Some points, one per row:
c(6, -30, 7, 10, -4, 22, 0, -37)
c(0, 24, 7, -37, 1, 25, -10, -23)
c(34, 7, -35, 12, 23, 9, -20, 21)
c(-21, 18, 3, 13, 38, 9, -32, 24)
c(-34, 7, -5, -24, -20, 127, 127, 13)
c(5, 12, -10, -41, 19, 15, -5, -34)
c(-9, -48, -36, -27, -45, -43, -26, -44)
c(18, -1, 28, 16, -19, -14, 2, -13)
c(-29, -35, -26, 17, 5, -21, -23, -9)
c(18, 12, -38, -18, -32, -24, -29, -30)
c(40, 17, -35, 6, 9, 15, 18, 5)
c(-10, -31, -2, 38, 49, 55, -26, 37)
c(19, 8, 44, 8, -25, 2, 16, 23)
c(-15, -11, -24, -24, 14, 36, 68, 70)
c(-32, -39, -31, -31, -41, -33, -30, 84)
c(-2, 34, 60, 58, -34, 39, 28, 42)
c(-18, -10, 127, 117, 19, 26, 68, 41)
c(-37, 99, 99, 11, 18, 67, 3, -25)
c(-20, 14, 8, 45, 18, -31, -5, 8)
c(32, 6, -1, -8, -10, -9, 12, 19)
c(-5, -21, -28, -27, -10, -18, -37, -6)
c(-27, -14, -24, 0, 15, -4, 18, 7)
c(0, -1, 7, -7, -40, -51, -45, 11)
c(42, 25, -9, -30, 1, -9, 3, 15)
c(-24, -35, -49, -55, -23, -34, -40, -31)
Then 28 other points, each followed by its number:
c(-30, -23, -6, -5, -10, -16, 4, -19) 0
c(2, -9, -14, -2, -3, -26, -21, -25) 1
c(36, 37, 22, -32, 16, 11, 18, 26) 2
c(7, -28, -17, 127, 127, 12, 37, 71) 3
c(21, -27, 18, -3, 36, 18, -28, -2) 4
c(11, 10, 10, -39, -1, 4, -13, -44) 5
c(-36, 5, -2, 1, -1, -10, -37, 4) 6
c(-53, -34, -58, -42, -34, 101, 78, -4) 7
c(24, -9, -39, -11, 24, -6, -41, -2) 8
c(23, -32, 3, -2, 11, 17, 22, -34) 9
c(-32, 3, 16, 75, 61, -13, 31, 29) 10
c(-38, -33, -54, -21, 68, 67, 25, 11) 11
c(-38, -18, -12, 5, 1, -24, -2, -7) 12
c(-25, -20, -37, -34, -31, -33, -39, -40) 13
c(11, -25, 18, 7, 4, -25, -22, -25) 14
c(-30, 2, 7, -10, 7, 5, -2, -4) 15
c(24, -1, -35, -1, -2, 0, -33, -26) 16
c(16, 20, 4, 34, 1, -31, 5, 25) 17
c(-13, 17, 9, -14, -24, -15, -31, 10) 18
c(13, -7, -27, -2, 3, 2, -31, -6) 19
c(59, 77, -21, 30, 33, 41, 24, -18) 20
c(-14, -18, -22, -22, -11, 8, 10, -38) 21
c(22, -33, 10, 10, 16, -30, -15, -25) 22
c(-1, 1, -10, -8, -16, -14, -9, -36) 23
c(7, 35, 9, -32, 5, 4, 39, 24) 24
c(-30, 127, 126, 16, 34, 93, 31, -16) 25
c(-38, -41, 101, 96, 12, 18, 58, 20) 26
c(-29, -38, 2, 2, -19, -6, -4, -12) 27
Which three of these numbered points are nearest to each point below, ignoring the 2 directions in which the first points spread most? Their numbers follow each, nearest first.
c(74, 66, -22, 20, 28, 6, -30, -2) > 20 8 16
c(127, 127, 11, 38, 64, 34, -27, 24) > 20 2 8
c(-28, 21, 15, -29, -29, -34, -17, -31) > 13 23 18
c(-24, -44, 56, 83, 14, 4, 32, 9) > 26 27 0
c(38, 66, 68, -22, 36, 35, 35, 8) > 2 24 5
c(-1, -36, 21, 25, 5, -31, 9, 16) > 22 14 0
c(40, 4, -29, 5, -1, 36, 15, -29) > 16 19 1
c(0, 19, 30, 2, -15, 14, -6, 27) > 18 6 19
c(7, -34, 13, -2, 33, 10, -45, 2) > 4 8 19
c(-29, -1, -1, -13, 9, 6, -17, -33) > 15 13 21
c(8, 17, 30, 20, -32, 14, 20, -3) > 23 1 18
c(-9, -19, -24, -38, 5, -13, -17, -28) > 15 1 14
c(-23, -28, 5, 0, -36, -14, -10, 6) > 27 0 7
c(6, 53, 10, -27, 6, -7, -10, -27) > 5 24 23
c(-43, -4, -11, 28, 9, -28, 4, -11) > 12 0 15
